In the rows, zero is written as 128.
One turn moves every row onto another: examples first, then more rows asked
pez: [145 144 126 155 126 160 129 136 117 125 118 125 120 126 157 114  80 130
 156 162 114 126 155 177 142 106]
fofe: [131 110 125 150 120 151 122 119 134 132  92 156 128 147 155 118 103 140
 101 143 138 107 157 143 120 137]
Tenis: [146 111 120 139 128 162 125 160 124 145 134 129  92 106 138 137  92 160
 148 147 106 124 161 168 133  99]
tez: [119 117 161 158 155 178 131 142 110 126 126 123 148 158 153 100 127 134
 139 136  86 113 136 137 132 136]
Tena: [151 142 122 143 121 144 125 124 111 122 133 133 111 131 154 112  89 123
 144 147 103 121 151 178 136  85]
sepen: [162 125 147 146 104 176 131 122 141 128 149 147 113 146 123 125 125 133
 114 139 111 134 138 143 145 121]
rige: [119 115 118 129 131 163 163 142 138 125 133 120  84 125 151 112  99 123
 124 129 119 107 166 127 136  88]
Kavus: [147 115 133 144 109 136 153 156 127 136 123 123 139 155 154 123 138 155
 141 118  90 110 155 110 117 139]
seke: [118  98 137 155 153 148 125 156 134 159 124 126 155 162 170 126 133 125
 118 104 103 113 149 154 135 101]
gumid: [131  94 141 155 136 150 119 150 133 174 141 126 146 162 181 128 129 127
 114 113 112 107 143 158 134 114]
sibi: [127  93 136 129 121 167 150 149 113 111 157 123 106 139 156 130 122 134
 151 134  90 143 115 126 151  89]
tenu: [169 110 120 139 140 147 140 109  98 129 114 129 130 150 152 103  73 133
 139 150 106 146 138 151 123 125]
vuze: [142  88 143 164 150 164 118 146 135 153 117 120 150 158 162 138 133 113
 119 124 128 134 166 134 163 112]
Gek: [112  84 145 139 150 179 104 132 124 101 141 116 136 142 159 130 114 121
 130 146 121 129 172 163 146 111]
mabip: [140  97 123 158 119 159 115 131  92 145 132 116 159 145 165 146 129 126
 130 122 107 155 163 117 152  99]
nineb: [148  89 146 152 135 158 108 147 123 161 124 105 141 157 162 128 132 119
 116 117 123 142 149 135 167 115]
kuv: [123 118 114 159 137 162 149 127 136 125 128 119 114 146 142 108  91 144
 115 165 105 156 137 127 112 135]
Dotot: [166 114 123 148 143 150 162 134 105 123 103 115 128 151 153 111  69 124
 150 139 109 128 136 154 125 126]
Lufu: [141  81 116 124 103 138 126 145 141 112 138 117 128 138 161 152 125 141
 133 128 125 125 191 135 131 114]
das: [115  56 128 151 114 170 134 144 111  99 123 151 132 131 144 144 103 146
 137 143 113 120 147 127 118 117]
Kevop: [148  98 127 153 123 163 120 136 119 150 144 123 167 148 163 146 133 130
 137 136 121 155 170 115 144 102]
rine: [123 102 117 160 120 150 126 134 104 158 148 137 163 150 183 146 126 133
 127 119  96 119 157 141 119  98]
malus: [145 103 134 152 126 148 132 159 125 146 125 128  77 121 152 137  97 151
 146 141 103 106 151 158 140  82]
Buv: [166  82 119 132 145 153 157 157 111 143 119 119 100 132 134 133  82 154
 142 125 102 125 142 145 116 119]
zop: [124 108 120 143 127 148 127 147 117 155 151 128 172 153 171 134 135 142
 134 116  95 135 152 135 116  91]
gilu: [129 104 119 159 127 172 168 144 137 134 109 105  91 144 152 119 103 150
 121 155 125 122 150 111 115 109]
Vubi: [146 132 144 116 110 164 127 148 140 111 113 142 119 150 163 102 137 123
 136 130 110 119 129 149 144 132]
muvet: [ 96  79 113 133 137 142 141 145 106 116 100 132 122 140 188 124 100 142
 138 138 118 116 134 125 125 105]
zonu: [164  71 131 149 144 152 146 145 112 153 106 125  97 139 149 128  80 161
 140 144 106 131 139 131 125 123]
Giz: [117 104 144 146 120 182 112 159 108 102 112 137 103 133 135 125 137 131
 153 135 113 127 136 128 146 107]
zipo: [144  85 128 120 103 153 150 132 143 109 125 155 148 148 171 120 103 139
 121 138 109 113 139 148 115 141]
mive: [112 129 112 131 141 152 145 126 136 116 153 133 107 126 142 102  87 118
 117 140 100 142 152 143 133 114]

tenu -> Tena
pez -> Tenis
And these:
mabip -> rine
Giz -> das
muvet -> fofe
zop -> seke
mive -> rige
tez -> Gek

One turn moves every row onto another: examples first, then more rows asked
zimed: [137 131  83 131 140 137 148 146 130 164 109 154 131 127 110 145 116 135
 137 152 103 133 160 109 116 139 176 144 143 109  98 106 134 137 145 123
 137 115 106]
Nor: [118 143 107 143 153 123 158 130 114 152 100 154 129 175 142 118 126 115
 131 152 119 110 123 104  90 133 134 118 138 140 116 117 137 120 119  87
 104 111 117]
Zol: [152 136 112 121 132 111 142 132 115 163 102 140 117 140 136 128 109 118
 149 140 112  86 151 108 133 142 120 121  96 145 134 124 107 149 140 148
 125 137 104]
lozip: [115 123 105 141 144 143 126 148 124 136 141 138 120 130 116 125 123 133
 127 118 135 121 143 124 140 141 169 126 125 104 113 110 144 160 132 127
  97  96 105]
dev: [120 126 112 130 122 142 110 120 151 118 107 137 115 120 106 142 115 143
 117 157 150 130 149 109 132 141 123 120  75 123  98 131 136 150 150 149
 140 115 126]
Mev: [102 156 126 117 135 131 118 130 138 114 109 124 108 132 151 173 138 150
 122 144 120 111 158 134 124 134 123 126 116 123 119  99 168 107 134  94
 113 108 129]
rofe: [144 151 121 120 131 125 143 109  99 165 114 130 141 111 137 125 163 149
 128 148 109 119 140  80 120 149 117 117 143 131 122 132 108 118 130 144
 134 135 125]
lota: [140 158 124 101 120 137 138 115 120 163 112 134 142 117 131 158 121 159
 136 154  93 110 137 102 138 127 129 128 104 122 129  84 115 108 151 135
 128 115 149]
gozaz: [127 121 127 139 141 125 129 149 127 126  90 152  94 156 136 115 129 156
 128 146 144 124 135 157 124 106 160 124 119 109 108 145 135 160 132 113
 146 103 132]
moge: [105 131  96 128 131 130 154 112 128 153 135 136 132 131 129 129 146 172
 127 145 148 125  94 121 101 123 131 131 140 113 100 124 117 152 130  86
 117  94 137]
dop: [ 99 112 119 113 137 130 139  87 139 152 119 127 123 129 128 126 128 160
 155 125 124  97 147 123 105 128 108 135  99 144  82 105 151 122 157 114
 114  98 117]
bomit: [119 141 106 139 143 115 152 125 113 152 100 156 124 179 138 123 125 124
 133 140 121  96 122 101  90 130 122 117 140 141 120 113 131 113 122  85
 104 116 119]
Vaga: [125 125 129 133 148 120 146 124 108 162 109 130 122 132 139  96 170 159
 123 142 136 126 143 108 114 131 131 116 146 136 108 166 117 134 135 129
 154 122 128]
bube: [141 144 107 142 125 110 122 151 131 112  99 148 114 163 144 153  96 137
 136 153 139 128 136 127 119 139 156 127 116  85 116 120 148 163 120 112
 138 117 118]
Lenu: [143 135 115 143 124 116 130 113  98 150 103 137 126 146 131 110 110 148
 142 156 120 108 120 128 113 152 154 120  95 145 111 140 110 139 135 150
 163 147 120]
tuvi: [122 132 110 113 151 130 110 151 150 134 108 123 124 111 108 129 144 156
 114 143 137 127 167 129 122 126 121 102 110 135 115 122 135 140 176 117
 133 115 130]
remep: [116 134 131 118 135 140 107 133 130 102 102 136 120 134 138 143 137 163
 136 143 128 128 167 109 124 118 132 123 125  96  90 103 170 111 136 125
 133  79 123]
rurod: [ 95 153 122 123 132 126 128 124 135 119 108 128 108 130 151 169 143 151
 117 149 129 108 147 135 121 135 123 128 113 129 131 104 160 107 134  85
 107 108 125]
rusab: [135 125 145 144 126  97 156 103 130 131 131 127 130 140 129 162 123 150
 152 156  96 130 164 100 133 118 128 129 115 139  98 123 142 126 128 145
 143 118 118]
nud: [129 130  81 131 144 138 144 153 131 159 115 144 130 129 111 137 116 128
 130 146 113 127 158 117 113 147 180 138 144 101  98  99 133 139 144 117
 129 111 107]
Loka: [136 132 127 137 125 140 103 111 117 113 107 137 129 143 128 112 121 172
 151 154 126 133 140 117 105 123 156 130 119 100  79 126 146 122 138 152
 160  92 127]
geg: [121 145 131 134 134 139 156 127 112 150 122 126 139 140 155 138 136 139
 154 166 120 127 128 122 128 151 165 155 134 101 108 141 124 142  97 138
 140  88 122]
natiz: [107 110 128 128 131 137 126 129 125 135 133 130  96 131 143 123 141 128
 128 128 145 112 138 130 142 132 118 116 105 129 108 126 122 178 130 130
  97  91 114]
nuvo: [139 168 108 115 135 133 113 117 116 143  77 139 126 148 152 109 134 164
 136 157 139 104 113 112  86 142 116 126 119 114 126 137 117 111 141 101
 148 102 142]
zanu: [131 125 110 123 100 101 129  84 114 139 114 141 111 135 149 148 106 164
 142 125 142 110 116  99 125 139 115 132  87 108  99 116 128 143 116 132
 141 135 121]
Tavop: [150 163 119 109 123 138 142 118 118 165 114 134 143 113 130 151 124 151
 132 155  93 110 137  94 135 127 125 128 115 116 134  96 108 104 141 137
 134 119 145]
Difir: [129 141 124 103 122 124 130 104 128 157  79 140  94 141 168 119 147 143
 121 153 143 114 129 114 105 131  93 122 101 131 102 136 106 153 143 116
 138 113 142]
Viga: [134 135 106 131 111  96 139  99  98 159 110 148 115 161 166 126 122 159
 142 115 123  99 115  98 103 129 117 124 123 124 113 104 123 119 122  94
 126 128 111]

Difir -> gozaz
rofe -> remep
And these:
Loka -> zanu
zimed -> lota
Mev -> bomit
geg -> rusab
nuvo -> bube

